128 stands for zero in the data rows.
Some points, each followed by its number:
[133 118 100 116 102 129 129 104 162 114  94 161 124 137 103 145] 0
[141 110 131 129 155 123 147 137 144 101 122 143 147 143 111 131] 1
[142  89  54 152 140 138 174 145 148 106 103 160 142 128  87 133] 2
[138 123 121 128 151 136 154 151 147  97 131 120 135 133 123 132] 3
[ 84 122  94 113 134 141 104 127 124 153 150 161  53 127 164 186] 4
[117 140  97 109 116 125 105 123 130 154 126 115 116 109 169 135] 5
[174 159 143 130  39 146 140 201 230 119 113 183 116 132 176 210] 6
[126 117 152 133 138 122 152 140 109 116 130 118 128 117 118 121] 7
[138 143 158 137 107 123 122 115 103 119 125 123 133 147 119  89] 8
[140 119 100 126 159 123 123 102  93 143 143 114 140 117 119  89] 9
[119 133 117 122 127 139 123 139 115 123 129 130 124 140 127 136] 10
[122 128 129 116 133 135 134 137 138 124 134 118 110 115 122 156] 11
[ 79  83 255 127 192 171 218  52  93 113 175  57  92 151  73 103] 12
[120 128 119 124 143 146 149 118 116 101 153  75 113 139 111 145] 13
[142 119  60 150  94 116 120 111 164 162  97 143 136 148 177 103] 14
[109 194  99  41 108  55 164 110  90  93  14 151 128  69  78  88] 15
[135 142  90 129 164 127 150  71 110 125 156  94 137 128 112  80] 16
[149 133 111 131 115  71 130  77  91 100  52 144 161 133 129  17] 17
[135 134 120 126 136 116 130 123 125 110 115 147 133 128 110 140] 18
[112 128  79  86 112 104 142 171 131  70  79 140 139 140 116 161] 19
[123 145 143 122 106 115 115 120 123 167 150 107 123 145 150 129] 20
[101  72 126 103 182  77 128 167 115  17 139 221 138  98  34 255] 21
[175 151 189 153 168 123 149  38 138 181 141 109 143 104 135  55] 22
[ 86 144 168 133 149 129 145 185 154 185 191  51  53 149 169  86] 23
[122 137 128 140 103 142  83 124 117 190 145  88 101 125 177 110] 24
[ 74 149 180 157 186 193 115 168  22 255 235   0  86  73 220  48] 25
[ 96 163 147 133 174 139 105  44 109 115  96  81 154 102 101 117] 26
[142 122 150 126 135 138 133 154 146 104 156 134 137 160  91 147] 27
[143 141 105 141 162 126 106  63 144 104 136 138 131 128 137  95] 28
[194 156  14 120  52 102  65  66  78 117  35 183 167  66 194  89] 29
[134 135 113 117 126 112 143  93 104  89 102 161 152 113 120 145] 30
[154  32  63 219 103 120 135  55 182  76  88 240 154 119  62 202] 31
[124 119 159  90 148 114 129 151 161  91 186 131 120 129 106 194] 32
[101  93 161 137 138 146 126 173 177 129 158 138 104 162  98 187] 33
[148 117 108 144 142 125 133 135 107 115 146 147 144 104 132 179] 34
[115 105 120 110 186 110 135 167 130  48 110 181 149 131  54 217] 35
Which two points above are nearest to each new point by angle, seen from the average point of the numbered points? Their numbers follow each, nearest first.
[107 149 135 131 106 103 116 132 106 146  84 138 148  91 131  78] ~ 17 15
[127 132 116 142  96 128 115 137 155 158 101 159 133 137 122 122] ~ 14 0
[113 101 154 124 137 145 115 153 149 100 137 128  97 103 111 239] ~ 11 32
[107 124 138 143 146 126 127 146  89 150 173  76  97 114 163 100] ~ 25 23
[133 145 153 133 141 132 122 136 112 123 137 123 134 147 125 112] ~ 8 25
[152 134 110 163 157 112 127  73 109 144  98 133 187 144 111  49] ~ 17 9
[103 111 135 120 144 138 134 147 133 120 147 125 122 143 115 156] ~ 33 32
[124 170 143  94 112 124 134 125 104 136  84 126 119 103 107 122] ~ 15 8
[122 146 133 109 104 157  91  97 147 201  97 104  68 116 134 114] ~ 24 5
[109 142 106 119 111 118 132  91 118 106 107 150 116  98  95 131] ~ 15 30
[128  64 139 140 144  95 180 196 220  24 179 102 151 213  48 233] ~ 27 32
[132 133 118 125 138 134 136 104 131 120 123 127 137 137 120 141] ~ 26 28
[133 121 115 159 110 123 124 125 127 139 107 131 122 139 140 118] ~ 14 24
[111 108 159 122 132 173 143 191 148 125 171 124 124 168 100 177] ~ 33 27
[154 107  83 176 150  95 100  93 133 132  56 195 181 100 147 120] ~ 29 31
[126 147 128 183 135 145 134  80 139 116  83 122 144 126 117 112] ~ 26 28
[135 178 106 114 115 135 104  81 120 146  74 126 125 115 142 101] ~ 29 17
[154 145  94 174 103 114 106 118  73  81  69 181 157  95 130 112] ~ 29 30
[113 175 191 105 140 120 145 221 140 146 132  73 145 239  77  83] ~ 27 23
